[[ 1.97 -0.21 -0.79 -1.52 -1.50]
 [-1.41  1.26  1.13  1.88  2.11]
 [-7.83 -1.60  5.27  3.25  4.17]
 [-0.87 -1.20  0.42  2.32  1.88]]
->
[[ 1.26  1.13]
 [-1.60  5.27]]

[[ 2.03 -6.99 -5.07]
 [ 2.39 -5.55 -0.43]
 [ 2.78 -6.50  1.74]
 [ 3.13 -7.17  3.75]
 [ 2.08 -6.52 -4.76]]
->
[[-5.55 -0.43]
 [-6.50  1.74]]

[[ 0.69 -0.40 -4.91 -1.37]
 [-0.48  2.04 -0.60 -6.62]
 [ 0.60  0.35 -5.02 -3.80]
 [-0.27  0.69  0.41 -2.15]
 [-0.91  0.03  7.10  3.55]]
->
[[ 2.04 -0.60]
 [ 0.35 -5.02]]

[[ 6.60  4.26 -5.51  3.71]
 [ 0.33 -0.49  3.75 -0.62]
 [-1.77  1.41  2.99 -2.32]]
->
[[-0.49  3.75]
 [ 1.41  2.99]]

[[-0.75 -0.69  0.98  1.16]
 [-1.86 -0.38 -0.87  0.76]
 [-0.18 -1.18  2.20  1.73]
 [-3.59  0.55 -1.61  5.88]]
->
[[-0.38 -0.87]
 [-1.18  2.20]]

[[ 6.25  1.33 -3.28]
 [ 5.97  1.81  0.19]
 [-1.59  7.13  0.87]
 [ 0.32  1.07  7.08]
 [ 3.90 -0.12  1.58]]
->
[[1.81 0.19]
 [7.13 0.87]]

[[-0.34  3.84 -3.51]
 [-1.26 -1.78  6.29]
 [ 2.16 -0.26  0.59]]
->
[[-1.78  6.29]
 [-0.26  0.59]]

[[ 0.31 -5.58 -0.09 -0.04  0.12]
 [-1.13  7.44 -0.07  0.27  0.67]
 [-0.04  3.82  0.12 -0.03 -0.73]
 [ 0.11 -2.02  0.31 -0.12 -2.54]]
->
[[ 7.44 -0.07]
 [ 3.82  0.12]]
---
[[-5.29  3.86 -3.28  4.75 -0.42 -1.02 -1.76  3.11 -5.90  3.41  1.79 -6.84
  -0.35  0.68  1.99]
 [ 1.72  0.13 -1.03  3.30  0.52 -2.69 -1.81  1.41 -7.07  5.26  0.57 -3.10
  -2.87 -0.39  2.53]
 [-4.32 -1.66 -3.86 -0.35  0.82 -4.64 -0.04  2.13 -6.96  6.73 -1.13 -4.58
  -0.94 -0.59  2.31]
 [-2.82 -4.12 -1.21  4.67  2.15  2.03 -1.49  3.47 -6.38  3.20  2.45 -4.31
  -2.71 -2.45  3.94]]
->
[[ 1.72  0.13 -1.03  3.30  0.52 -2.69 -1.81  1.41 -7.07  5.26  0.57 -3.10
  -2.87 -0.39  2.53]
 [-2.82 -4.12 -1.21  4.67  2.15  2.03 -1.49  3.47 -6.38  3.20  2.45 -4.31
  -2.71 -2.45  3.94]]

[[ 3.35  5.62  4.21  3.99]
 [ 3.57  1.21  5.74  3.05]
 [ 4.89  1.09 -5.48  1.55]]
->
[[3.57 1.21 5.74 3.05]]

[[ 4.49  2.37 -6.30 -2.63 -6.55]
 [ 1.92 -5.81  3.40 -1.41  0.22]
 [ 0.99 -5.51  3.72 -3.71  0.70]
 [ 4.34  2.61 -6.45 -2.52 -6.48]
 [-3.24  2.50  1.54  3.52  3.20]
 [-8.00  4.18  4.06  1.70  7.43]
 [ 2.38 -2.63 -0.37 -4.01 -2.23]
 [ 2.55 -5.37  2.19 -0.20 -0.51]]
->
[[ 1.92 -5.81  3.40 -1.41  0.22]
 [ 4.34  2.61 -6.45 -2.52 -6.48]
 [-8.00  4.18  4.06  1.70  7.43]
 [ 2.55 -5.37  2.19 -0.20 -0.51]]

[[ 4.84 -6.72 -1.60]
 [-6.55 -0.70 -0.43]
 [-7.04  5.22 -1.58]
 [-7.91  6.41 -3.11]
 [-5.46  1.16 -4.58]]
->
[[-6.55 -0.70 -0.43]
 [-7.91  6.41 -3.11]]

[[ 1.27 -1.24  3.67 -0.95  1.10 -1.04 -0.19 -0.89  3.23  1.44  0.72  0.91
  -0.69]
 [-1.72  4.64  1.40  3.84 -0.70 -1.01 -3.98 -2.69  0.54 -0.85  6.27  4.89
  -1.09]]
->
[[-1.72  4.64  1.40  3.84 -0.70 -1.01 -3.98 -2.69  0.54 -0.85  6.27  4.89
  -1.09]]

[[-4.14  1.77 -6.78 -2.60 -7.72 -0.36  4.60]
 [-0.92  3.36 -6.04 -1.46  4.59 -1.19 -8.03]
 [ 3.20  4.37 -7.08  6.71  1.55 -0.81  3.71]]
->
[[-0.92  3.36 -6.04 -1.46  4.59 -1.19 -8.03]]

[[ 1.26  0.77 -0.61]
 [-1.20  3.58  0.77]
 [ 0.27 -3.36 -0.30]
 [ 1.20  7.27 -0.74]
 [-0.89 -1.68 -0.09]
 [-1.35  1.64 -0.90]
 [-1.38  0.04  1.39]
 [ 2.11  1.30 -0.62]]
->
[[-1.20  3.58  0.77]
 [ 1.20  7.27 -0.74]
 [-1.35  1.64 -0.90]
 [ 2.11  1.30 -0.62]]

[[ 2.42  0.82 -4.83  3.54  0.14  1.28]
 [-0.68  6.15 -0.82 -5.20 -2.60 -7.00]
 [ 0.45 -5.34  7.84 -1.18  2.33  2.96]
 [ 3.14  2.66 -6.01  2.72 -0.12 -0.32]
 [-0.18 -4.58  6.88 -1.23  1.86  2.44]
 [-2.21  4.12 -0.19 -3.61 -2.98 -5.04]]
->
[[-0.68  6.15 -0.82 -5.20 -2.60 -7.00]
 [ 3.14  2.66 -6.01  2.72 -0.12 -0.32]
 [-2.21  4.12 -0.19 -3.61 -2.98 -5.04]]
